One turn sends every row of this set to another row. A few are shown first. Where does it send the rows asked after them?
bib: [-43 -32 -35  19 -17  15 -30 -17   7  -8  11 -41]
kigol: [-32 -57 -14  41   5  16 -20 -10  20  27  12 -41]
dagit: [-11   0 -34  31  13 -12   3  39 -29  42 -21  -5]
muni: [-20  -8 -20  41  20  -4  -1  46 -22  44 -19 -15]
tebek: [-49  21 -29  33   7 -17  31 -15  23  34 -10   8]
nid: [-21  12  -3  15 -25 -26  18 -11  57 -10 -50 -32]
ruk: [-56  31 -27  28  16  -6  26  -9  17  32 -17   6]
dugap: [-62  27 -27  33  12  -6  25 -16  19  26   0   0]
betek: [ 23  11 -15   3  28   6  -4   5 -30  -4   3 -50]
Zetup: [-63  32 -32  34   9  -4  20  -9  22  32 -11  -1]
fupi: [ 13  21 -11   6  27  14 -13  13 -23 -12  -3 -62]
serus: [-10   6 -25  32  27  -2   1  42 -29  43 -25  -9]
lono: [ 16  -1  34  26  29   5  11  -9  43   7 -30 -62]
lineb: [ 13  -1  29  32  29  10   7 -12  46   7 -20 -70]
kugi: [-34  16  -1  24 -23 -16  11   1  57  -2 -55 -37]
resal: [  9 -10  33  34  30   4  14 -11  45  10 -11 -66]
gebat: [-31  17   2  19 -18 -16  14  -5  55  -6 -55 -29]
kudi: [ 26 -11  29  26  23  -4  13 -10  39   8 -20 -62]
Gari: [-33 -48 -24  24 -28   8 -33   3  12  -6  -7 -48]
duzop: [  6  16  -9   5  22   9 -10  10 -27 -21   5 -59]
tup: [ 18  19  -5   2  32  13  -9  10 -27  -9 -10 -54]
gov: [-14   6 -26  38  24   1  -5  46 -25  46 -20 -18]
Tede: [-41 -37 -21  30   2  18 -21 -32  20   5  22 -40]
giso: [-36   8   1  22 -29 -21  10   5  52  -9 -51 -38]
puva: [-34 -57 -17  41 -17   8 -28   7  20  20  -8 -40]

duzop turns into muni
betek turns into dagit
And these:
lono turns into tup
puva turns into Tede
lineb turns into fupi

